Each row is where one point has got to under a steady rotation. How many ticks took it there?
The counts run from 0 to 413.
[-35  19 -11 -12 -11  29  11   2   2  -2 -14 -22 -25  -4 -10   1  11  54
  20  24 -39  -7  -6  21   2  31  -6  15 -31  -2  42  22   8  -2  -2  12
  24   7   9 -19  32  11 -38  43  -5 -35 -18 -42  50 -21  29  15  -6 -38
   9   9  31 -10 -24 -17   9  25  45  -5  29   4 -24 -28 -19  21  11  21
  42  26 -33   9  11  16 -41 -23  47  38 -20 -23 -26  -4  40   8  -9]  386
[-35  11 -30   0 -28  39  -4  21 -16  25 -11  -6 -20 -13  -1  14  10  46
  30  42 -31 -15 -11  14 -22  27 -12  19 -36 -18  33  13   6  11  -2  14
  11  10   2 -11  45   5 -21  20  11 -22  -6 -40  26 -24   6  20  -5 -35
 -27  -5   8  17 -24 -17  -6  17  47  21   7 -24 -11 -35 -21  41   3  21
  44  41 -33  23  23  31 -32 -41  52  35   0  -1 -29 -16  27  14 -27]  321
[-25   9 -22   6 -25  19   0   8 -17  -1  -8 -19 -26 -14 -17  10  13  37
  24  31 -41 -19  -6  14  -6  24 -17  23 -33 -12  33  15  17   5  -8  19
  24  12  14 -16  39  15 -25  29  11 -36 -19 -46  53  -5  32  20   2 -37
  11   8  21  -8 -21 -10  10  30  45  -6   7 -13 -13 -30 -44  23  -4  11
  33  33 -26  20  20  34 -41 -28  54  36   2 -12 -22  -3  43  25 -12]  340
[-36  23 -28 -27 -29  12   6  17 -10  12 -35  -5 -22   0  -7   9   9  55
  28  34 -38  -9 -25  19 -22  35   4  26 -35 -14  31  16   1   2 -13   0
  20  20   5 -18  59 -14 -22  31 -20 -16   4  -9  38 -18  16  15 -17 -16
  -7   6  29  14 -36 -22   2   9  41   5  20 -32 -12 -50 -14  29   7   6
  26  28 -42  12  22   9 -35 -31  32  33 -18 -20 -34 -13  30   3 -38]  282
[-36   5 -21  -4 -16  37   5  17  -8  28  -6 -15 -14  -5   0  17  20  53
  28  34 -37  -4 -19  16 -20  27 -14   9 -43 -11  36  12   1   1  -3  14
   9  18  -2 -18  40   9 -37  28  -4 -23  -5 -43  38 -24   0  14  -1 -14
 -25  -4  13  16 -33 -24  -3  17  47   9  20   3   3 -30  -9  39  10  15
  47  26 -32  13  24  26 -43 -34  44  40 -16   3 -43 -13  24  24 -29]  242
[-41  -4 -27 -12 -18  38   4  21 -13  30  -4 -13 -20  -3  -6  21  13  47
  29  40 -31  -7 -23  18 -21  27 -14  11 -39  -4  31  11   0  -8  -3  17
   9  21  -2 -26  32  11 -28  30  -3 -21   2 -32  30 -26   0  13  -5 -22
 -26 -10   7  14 -33 -23  -6  15  54  10  17  -5  -6 -37 -10  45   7  10
  43  32 -35  13  27  21 -39 -37  40  37  -9   6 -35 -11  43  26 -34]  84
[-27  24 -32 -12 -27  10  -1  18 -13  16 -38  -3 -22  -9  -3  10  16  49
  29  31 -45 -19 -16  17 -28  35   2  34 -31 -21  29  11   4   7 -17  -6
  23  14  -1 -19  66  -5 -23  26  -8 -18  -2 -15  49 -15  14  21 -10 -20
  -8   4  21   7 -26 -12   5  12  38  19  14 -32  -2 -44 -21  32   2  13
  19  36 -42  21  27  22 -27 -36  34  37  -5 -20 -33 -18  32  12 -28]  0
[-22   8 -17   2 -36  12  -8  13 -26   6 -11 -28 -12  -7 -17  13  11  45
  26  35 -41 -11 -14   8 -13  26 -14  28 -41  -3  33  19  12  15  -7  21
  17  15  18  -6  48   8 -18  30  -6 -36  -6 -37  41  -5  30  19  -6 -22
  13   7  25   5 -33 -18  18  31  37 -16   5 -14  -8 -33 -44  21  10   0
  33  20 -27  15  22  31 -52 -17  59  27 -16 -15 -25  -7  31  25 -34]  137
[-31  24 -17 -16  -6  24  12  22   1  19 -25  -4 -20  -4  -1  13  25  60
  25  24 -45  -9 -19  23 -22  31  -9  18 -37 -12  35  15   5  -4 -13  -1
  22  12 -15 -20  42   5 -43  31  -9 -14   4 -16  50 -29   7  12  -9  -6
 -14  -1  24   2 -28 -13  -2  14  50  13  34  -8   4 -47  -3  34  13  15
  26  34 -43   7  17   8 -30 -32  25  42 -19 -13 -42  -7  40  18 -25]  238
[-33  14 -17  -4 -34  16   4  16 -19   9  -5 -30  -3  -4 -11  22  12  47
  27  35 -32 -11 -14   5  -8  19 -18  24 -45  -6  37  24  22  12  -1  13
  17  16   6  -6  39  10 -25  33  -3 -30  -7 -35  30  -9  16  13 -11 -23
   6   6  27   2 -35 -17  17  30  39 -27  11 -20 -10 -36 -39  32  21   3
  42  22 -29  20  21  23 -58 -24  56  25 -21  -9 -23  -8  23  14 -35]  135
[-41  19 -26 -18 -37  12  15   8 -10  -1 -20 -15 -30   1  -7  19   3  41
  25  37 -29 -11 -12  15 -12  22  -3  19 -37 -24  28  19  23  -2  -2   7
  20  20  20 -15  51  -7 -19  32  -5 -25 -10 -26  35  -6  22  15 -10 -28
  -7  11  28   8 -32 -15   7  13  38 -13  10 -38 -12 -40 -34  34   5   5
  41  31 -36  30  27  19 -44 -45  45  30  -9  -7 -22  -6  24  -3 -19]  168
[-25  22 -19 -17 -23  19  11   9  -5 -10 -24  -7 -31 -13 -15   2   6  47
  22  29 -42 -17  -3  23  -2  33  -5  21 -32 -11  36  26  17   4  -9  13
  37   4  13 -14  47   7 -24  37   0 -31 -15 -25  49 -14  36  14  -8 -40
  15   8  34 -11 -21  -7   4  23  43  -5  19 -24 -30 -37 -37  18   2  17
  28  36 -38  16   7  14 -27 -26  49  34  -2 -21 -13   0  49   3 -12]  185
[-39  19 -24 -11 -14  16  10  13 -15  11  -6 -20 -14  -8 -12  27   9  45
  26  30 -32 -25 -12   8 -15  13 -21  26 -35 -16  30  15  26 -13 -10   0
  24  10  -2 -17  32  14 -26  34  12 -22 -10 -16  47 -15  12  14  -4 -31
  -1   4  11 -11 -24  -4  14  11  48  -7  14 -35   0 -50 -31  47  13   1
  32  55 -36  17  31  21 -38 -40  34  35 -10  -9 -18  -8  47  19 -17]  334
[-33  31 -22 -11 -12  33   7  21   4  29 -22 -10  -3 -10   5  13  25  58
  35  28 -34  -9 -11  10 -16  33  -7  22 -39  -9  42  18   3  10  -5   1
  17   3 -17 -12  43  10 -38  32  -2 -15  -3 -31  33 -34   2  11 -15 -19
 -16  -2  25   6 -25 -15   5  20  47  12  28  -8 -11 -38  -8  41  24  26
  38  34 -39  12  17  11 -36 -31  41  32 -23 -21 -38 -14  25   4 -29]  116
[-21  11 -13 -15  -8  33  11  14 -19  12  -3  -1 -24 -10 -20  -1  13  59
  25  33 -47 -11 -13  27 -11  26 -20  15 -41  -3  34  23   5  -4  -6  23
  37   5   1 -10  27  15 -32  33   0 -23   1  -7  42 -29  28   6  -8 -29
   2  -2  17  -6 -31  -9  -5  25  63  -2  22  -6 -17 -51 -20  27   4   8
  20  40 -39 -10   4   8 -27 -20  43  41  -8  -7 -20   2  58  18 -38]  65
[-31   4 -14  -9 -14  14   0   9 -19  14 -14 -27 -15   2 -19  16  14  51
  24  31 -43 -15 -27  14 -22  22 -13  24 -36  -3  29  11   8 -17 -15   5
  22  26   6 -26  40   5 -31  40 -13 -29  -1 -14  57 -12  20  20  -2 -16
   8   4  11  -3 -36 -25  20  11  43  -7  16  -7  12 -48 -17  30   8  -7
  21  32 -28   3  32  25 -46 -23  30  39 -21 -14 -34 -14  48  38 -33]  253
[-34  30 -18  -3   3  29  11   6  -1  11 -18  -8 -23 -11  -3   3  21  58
  18  24 -41 -19   0  17 -13  26 -15  21 -31 -18  41  18  12  -1  -4   0
  26  -4  -7  -8  34  17 -43  34  15 -23 -20 -35  48 -29  17  17  -1 -35
 -10   8  18 -10 -19  -6   4  17  50  15  29 -10  -9 -36 -18  34   9  22
  32  54 -37   9   9  21 -30 -34  45  42 -16 -12 -28 -10  40  10  -9]  351
[-26   1 -16  -7 -22  23   2   3 -18  -6  -5 -18 -37  -6 -24   4   4  44
  20  33 -39 -11 -13  21  -5  28 -13  12 -36  -8  31  18   9  -5  -4  28
  26  17  26 -21  36   8 -25  37  -5 -37 -15 -37  50  -6  37  16   2 -37
  15   8  22  -4 -30 -17   3  27  47 -11  11  -4 -16 -30 -39  17  -8   6
  36  24 -28  13  17  24 -41 -25  49  39  -1  -9 -21   1  52  28 -18]  59
[-39  28 -19 -12  -9  33  17  10  -4  19 -18   0 -25  -3   2   6  16  62
  19  33 -37  -6  -9  15 -17  21 -10  15 -42 -26  36  19  13   0  -2   1
  24   1  -2  -3  40   4 -42  25   8 -15 -12 -25  36 -30  12  15  -7 -28
 -22   3  19   4 -26 -10  -6  11  57  11  27 -26  -5 -40 -13  41   8  16
  34  51 -43  17  11  14 -32 -43  43  40 -14  -2 -27 -10  25  -2 -22]  37
[-46   3 -17 -11  -6  21  12  -2 -15   6  -4 -25 -28   4 -10  19   8  50
  20  33 -31 -18 -18  16 -12  13 -18  18 -37 -13  30  10  16 -25  -4   7
  24  17   8 -21  30   9 -28  39   5 -28 -13 -21  48 -15  16  24   2 -37
  -5   7   5  -7 -28 -18  13   3  50  -1  15 -19   2 -44 -22  43   2   0
  36  52 -31   9  29  24 -42 -40  33  37 -14  -1 -21 -13  46  24 -18]  52
[-32  -3 -24 -17 -30  21  -4  21 -23  22 -12 -17 -23  -3 -17  18  10  46
  31  40 -39 -14 -31  19 -26  29  -9  20 -41   0  25  13  -2 -11 -14  16
  17  29   8 -29  46  -1 -17  30 -18 -25   8 -12  41 -15  15  13  -8 -17
  -8  -4  13  13 -42 -27   6  13  47   3  12 -11  -1 -47 -17  32   2  -5
  29  25 -32   5  30  18 -40 -24  34  32  -9  -6 -32 -12  47  34 -44]  409
[-27   5 -17  -8 -19  18   2   5 -17  -8 -14 -20 -38  -8 -21   5   9  45
  20  31 -43 -16 -11  25  -4  29  -9  17 -29  -8  31  17   9  -9  -9  20
  31  17  20 -22  38   9 -24  37  -4 -35 -12 -31  56  -7  39  18  -2 -33
  15  10  25  -7 -27 -17   5  24  45 -10  14  -7 -16 -35 -31  16  -7   8
  29  29 -29   8  15  23 -36 -25  45  42  -3 -12 -21   1  57  26 -14]  60
[-38   9 -25 -29 -36  18  11  23  -6  14 -21  -8 -27   0  -9  22  11  45
  32  39 -36  -2 -24  23 -17  36  -1  17 -40  -8  28  20   5   2 -10  16
  18  25   9 -28  51 -10 -21  32 -27 -21  10 -16  35 -16  13   7 -16  -7
  -5  -2  35  13 -40 -23  -4  19  42  -8  20 -22 -10 -42 -20  28   7   2
  38  14 -40  18  26   3 -41 -29  34  31  -7  -9 -39  -1  40  12 -35]  406
[-33   8 -13 -16 -11  11   8   3 -14  -1 -15 -20 -29   5 -19   9   9  49
  18  26 -45 -14 -21  20 -11  20 -12  20 -34  -7  29  16  14 -21 -14  10
  32  24  10 -26  37   6 -30  39  -7 -30  -3 -15  63 -10  27  17  -5 -21
  16  11  22 -13 -33 -15  10  16  49 -15  21 -15   3 -45 -27  25   1  -7
  22  35 -35   3  22  15 -37 -28  30  41 -13 -12 -25  -6  56  30 -22]  377
[-20  12 -21  -1 -21   6  -6  10 -27   5 -18 -17 -20  -6 -19  11   8  48
  21  32 -47 -25 -15  13 -20  22 -17  33 -38 -12  27  11  17  -4 -16   6
  31  17  11 -12  49   8 -22  28   2 -30  -8 -16  56  -3  31  24  -1 -28
  14   7  13  -6 -27  -7  16  18  42  -4   2 -29   2 -46 -41  24  -2  -5
  12  40 -31  10  27  33 -38 -28  41  34  -8 -14 -20 -12  45  30 -30]  16
[-25  31 -16  -3 -17  16   8   4  -4  -6 -24  -8 -28 -14  -8  -1  14  49
  19  24 -44 -15  -1  19  -5  32  -6  22 -34 -22  40  22  18  13  -5   7
  30  -3   9  -5  46   8 -34  32   6 -29 -22 -38  49 -16  33  18  -7 -34
  10  13  34  -8 -18  -6   5  25  41  -2  24 -22 -20 -32 -35  19   6  21
  27  37 -36  23   6  21 -34 -28  53  36 -12 -20 -23  -2  33  -2 -13]  27
[-39   6 -19  -3 -20  34   0  15  -9  23 -14 -21 -19  -1  -1  18  19  49
  24  36 -39  -7 -20  14 -21  29 -11  10 -38 -13  34  10   2  -2  -5  11
   5  22  -1 -23  40   5 -36  32  -3 -26  -9 -50  41 -20   4  23  -2 -19
 -21   0  15  11 -30 -28   4  18  43  10  19   1   3 -26 -11  37  11  15
  48  21 -31  21  28  31 -45 -35  42  38 -17  -1 -42 -18  25  24 -23]  243
[-38   4 -24 -10 -25  36  -2  11  -5  17 -20 -20 -26  -3  -1  10  13  47
  26  40 -32  -7 -18  21 -15  37   1  11 -35  -7  36  15  -5  -1   0  17
   3  21   8 -26  43   2 -30  33 -11 -28  -6 -47  34 -24  10  22  -7 -29
 -21   2  19  18 -31 -31   1  16  44  16  22   3 -14 -26 -10  30   3  20
  49  18 -31  16  21  25 -41 -32  45  37 -10  -8 -38 -18  31  16 -22]  401
[-27  20 -20  -8 -22  23   6   4  -6  -9 -21 -14 -33 -15 -14  -1   6  43
  21  30 -37 -17  -3  21   0  33  -5  22 -28 -13  35  24  17   2  -7  13
  32   4  15 -16  43  10 -23  38   4 -36 -20 -32  48 -13  33  17  -7 -44
  13  11  27 -12 -20  -6   8  20  43  -3  14 -17 -28 -32 -38  20   0  15
  32  37 -34  16  11  21 -31 -28  50  35  -4 -23 -14  -5  48   8 -11]  184
[-27   9 -21  -1 -35  16  -1  17 -23   8  -7 -29  -8  -5 -13  17  11  44
  26  38 -37 -11 -14   6 -11  20 -18  25 -47  -4  36  22  14  15  -2  18
  18  15  13  -8  46   8 -19  30  -2 -33  -8 -38  36  -8  24  15  -7 -24
  11   3  27   8 -35 -17  16  33  37 -22   5 -18  -9 -34 -41  26  13   3
  38  17 -25  18  20  26 -57 -22  59  26 -17 -12 -24  -5  26  17 -37]  136
[-33  24 -20 -18 -23  36   7  16  -4  20 -21 -14 -11  -5   1   1  13  61
  25  37 -33  -3 -11  15 -17  32  -1  17 -43  -5  44  23   1  18   3  11
  16   3   1  -5  45   1 -32  29  -8 -22  -7 -38  25 -29  10  15 -15 -25
 -17   0  28  13 -32 -19  -1  21  49   6  27  -8 -23 -33 -12  31  17  21
  45  25 -38  10   8  12 -41 -23  55  28 -22 -14 -32 -11  19  -4 -36]  275
